One turn moves every row onto another: examples first, then more rows asked:
Q_931: [  0  25   9 -40   4 -19 -10  -1 -33  22   1  13   7  32  -6  -4  28  -6
 -32  -7 -24   3   4  14 -21   3  16   0  -2  -2   6 -36  -1  11  16  12
   6 -26 -25   3   3  -9 -30]
Q_659: [  2   1  12 -42   9 -27  10 -12  -4  23 -23  -8  11   4   3 -20 -15 -23
  -9  19 -31  12 -16   3 -17  37  -7  -5  -6  11 -23   3  -6  24  42 -12
   3 -16  15   6  -6  -5   2]
Q_616: [ 15   5 -13   0  18  -6 -18   6 -69   7   2  -7  10 -18   8   8  35  12
  11  11 -16  -6 -38 -12 -19 -15  18 -13 -11  -5   7 -41  18  14  22   4
  -4  -2  -4 -22   7   6  -5]
Q_100: [ 10  15 -11 -25  39   2  -7  -5 -60  -6   4 -14 -17  17 -11 -21   2  -3
 -10  17 -13 -30 -39 -21  -2 -13  21 -12  13 -12  -8 -37  13   8   8  -3
   3  -6   6 -11  13  11   6]
Q_438: [  0 -24  -1 -25  33 -29  13  -2 -12  17 -16 -15   5   1  29   0 -19 -14
 -27   4 -22   9 -22  -8 -13  42 -14 -22 -12  12 -28  -1   4  15  28 -19
   2 -11  11 -10   0   2  -8]
Q_914: [ 20  -6  -7 -31  23 -26 -11 -39 -39  11 -30  -8  -3  21 -13 -44 -17 -12
 -15  27 -16 -25 -25 -30  17  -8   6 -10 -12 -15 -16 -17  20   0   0   2
  11 -15   1 -11  16   6 -30]
Q_899: [ 10 -29  -4 -10  35 -27 -12   2 -15  20   1  -8  20  -9  24 -12 -11 -10
 -22  15  -9   7   7  13  -2  15 -21 -15 -30  -2 -13  -7  16  -4  23  -9
 -28  -3  29 -32   5  -6 -34]
Q_383: [ -7   6  -6 -38   3 -20  -3  18 -40  23  -1  -5  10  42 -24   1  24 -27
 -13   0 -21  12   0  16 -29   5  27 -13  -6 -11  -1 -35  13  15   9  13
  17 -14 -27  -7  14 -16 -32]
Q_851: [ 23  -2   4 -27  22 -24 -13 -38 -36  13 -17   2   1  18 -31 -47 -12 -18
  -9  33 -11 -22  -8   0  14 -16   7 -10 -14 -22 -23  -9  22   1   7  -5
   5  -2  16 -18   7   6 -28]
Q_471: [  2  11 -10 -23 -13 -23 -12 -10 -34  26  -7  -9  13  31 -15   2  31 -18
 -18  -5 -30  14  -2  10 -22   4  -1 -21  -7 -11   9 -52  10  22  17   5
  16 -32 -24  -2   2 -12 -29]
Q_467: [ 25   5 -19 -19  28  -5 -20 -22 -50  19  -4   2  -4 -10   3 -13  25   6
  -6  21 -19 -19 -51 -16  -2 -20  18 -10 -13 -24   2 -41  12  29  15  10
   8   7   8 -16   3  10  -4]
Q_358: [-12  -9  10 -27 -11 -47   5 -11 -19  23 -43 -13  20  21  -3 -14 -12 -23
  20  24 -34  24 -12  -7  -6  19   2  -7  -7   6 -30  -2   5  10  27  -2
  13 -19  11   4  11 -19 -10]
Q_723: [ 33 -16 -11 -40  21 -19 -13 -37 -33  34 -22   1   3   9 -20 -44  -6 -23
  -8  29 -11 -13 -25 -16  13 -13  15 -10 -23 -19  -9 -14  27  10  -3  13
   6   0  14 -12   4   2 -29]
Q_453: [ -4 -33 -13  -9  38 -31  -7   7 -23   8 -10 -25  10   6  24 -10 -28 -12
 -24   8  -9   6  -3  -9   1  24 -17 -27 -22   1 -14 -10  15 -14  12 -13
 -18 -15  15 -31  17 -11 -30]
Q_714: [ 11   5  -7 -38   0 -29 -25 -14  -2  17  -7   2   6  44  -5 -25   2  -4
 -27  12 -13   0  18   8   1  -7 -10   8 -11  -5   4 -40   2  -4   9  12
   6 -24  -6 -12  15 -15 -32]
Q_854: [  6 -38  -8 -29  36 -26  10   3  -6  35  -7 -14  20   1  25   0  -8 -28
 -16   9 -22  11 -27  -3 -15  40  -1 -16 -21   4 -19  -2  13  18  34 -14
   3   1  22  -7 -10  -2 -12]
Q_372: [  1   3 -12   0  27  -9 -17  -2 -70   2   9  -6  -5  -8 -21  16  20   1
   8 -10  -6  -1 -31   9  -4 -19  22 -33  -1  -7   4 -34  15   4   4  -6
   3  -5  19 -29   2  -4  -3]
Q_839: [  7  -6 -13 -43  10 -29 -20   4  -7  25  -6   5   3  49 -18 -24   1 -15
 -18  15  -7   9  16  12  -6  -7  14   4 -23 -10   0 -28   9  -3   0  18
  11  -4  -7 -17  18 -23 -29]
Q_606: [ 12 -38 -16 -26  44 -21  -9  14 -17  30  -1 -16  16  -2  31 -17 -16 -15
 -25  11  -4   7 -10 -13  -2  24  -4 -10 -28   4   0  -9  20  -8  11   6
 -27  -7  19 -23   8 -11 -28]
Q_741: [  6  17  -7 -13  35   6 -11  14 -71   0  17 -16  -3   3 -12  -3  16   5
   1   4  -3 -13 -36 -11  -9  -4  20 -11  10   4   8 -41  21  -2  10  -3
  -9 -19  11 -15   6   4   6]
Q_222: [-25   0   5  -4  10 -18 -16  11 -67  12 -12  -9  15 -11  -1   3   0   8
  27  -5  -8  12   0  -5  -8  -9  13 -16   3  16  11 -14   7 -15   3  12
 -22 -19   4 -18  18 -20 -12]
Q_495: [-12   1   0  -6   9 -11 -20  10 -60  31  -6 -11  23 -13   3  -9   8   8
  25   0  -9  12  -8 -18 -10   0  10  -8  -4  16  29 -23  18 -12  11  15
 -30 -26   7  -1   3 -18   0]
Q_311: [ 11  13  -3 -11  26   5 -12  12 -71  -3  15 -18  -2   0  -3  -2  17   1
   4   1 -10 -16 -27 -14 -15 -10  19 -15  13   7   8 -42  19  -1  14  -6
 -15 -16   6 -12  -1   4   9]
Q_491: [-14  -5   0   6   3 -18 -21  13 -60  25  -5 -11  35 -15  -2   0  16   3
  39  12 -12  11  -3   2 -14 -10   9  -7  -7   5  15 -22  17  -6  22  12
 -21 -14  13 -17  13 -13 -18]
Q_120: [ -7 -16  -6 -36   7 -40   7 -11  -7  24 -31 -16  22   9   7  -5 -12 -28
   2  19 -39  13 -32  -4 -15  33   3  -8 -11   0 -22   1  -7  19  43 -10
  21 -10  11  -1   3 -10 -14]
Q_689: [ 13 -10 -26 -34  -7 -31 -20  -7  -7  24 -19 -13   6  43 -11 -20   5 -14
 -16  18 -14  14   7   0  -5  -5 -11  -9 -22 -10   4 -44  12   8   1  16
  16 -21 -16 -19  23 -18 -31]
Q_858: [  4  -1  23 -38 -10 -34   2 -19 -10  35 -32  -1  21   8   4 -20  -4 -22
  12  21 -29  22  -4   3  -4  15  -2   7  -5  13 -23  -2   5  16  28   5
  -3 -22  24  12  -5 -14  -5]
Q_815: [  3  -1  -9  -1  24 -10 -18   1 -72   1   8  -3  -3  -8 -10  17  21  -2
  11 -12 -11  -3 -24   5 -11 -23  31 -31   0  -3   2 -30  11   1   8  -5
  -3   4  11 -25  -4  -6   0]
Q_113: [ -2 -17   6 -55  12 -25  12  -7  -7  28 -25  -7   9   2   4  -5 -18 -39
  -5   6 -28  15 -22   8 -15  25  13  -7   1  12 -25  11 -10  20  26   2
  11  -6  21  -2  -2 -13 -12]
Q_869: [ 11   1 -14 -11  28  -9 -16 -22 -55   4   3  -5 -15   4 -27  -4  10 -14
   3   7 -15 -17 -28  12   3 -29  21 -34   0 -26 -14 -33  12  17   7  -9
  10  11  22 -26   0   2  -1]
Q_797: [  3 -27   8 -27  34 -25  12   2 -10  18  -5  -9  15  -1  24   3 -12 -23
 -17   9 -18   4 -14  15 -16  31  -7 -13  -7   8 -36   5   4  16  34 -18
   0   1  25 -18  -2   3 -19]
Q_145: [ -6 -12  15 -50   1 -35   7  -7 -16  35 -37  -1  16  18   7 -13 -13 -27
  13  12 -26  21 -16 -13  -3  17  23   6  -3  15 -19   5   1   5  16  15
   6 -14  16  11   4 -23 -10]
Q_652: [ 14  12 -14  -4  25  -6 -20   2 -66  11   6  -2   9 -19   1   8  34  18
   6  11  -9  -6 -46  -6 -10 -12  16  -9 -11  -8  10 -40  16  15  20   7
   0  -8   8 -23   8   7  -9]

Q_714 moves to Q_689
Q_372 moves to Q_741
Where do these go?
Q_869 moves to Q_100
Q_491 moves to Q_222
Q_931 moves to Q_471
Q_616 moves to Q_815
Q_606 moves to Q_899
Q_145 moves to Q_858
Q_113 moves to Q_659
Q_914 moves to Q_723
Q_438 moves to Q_854

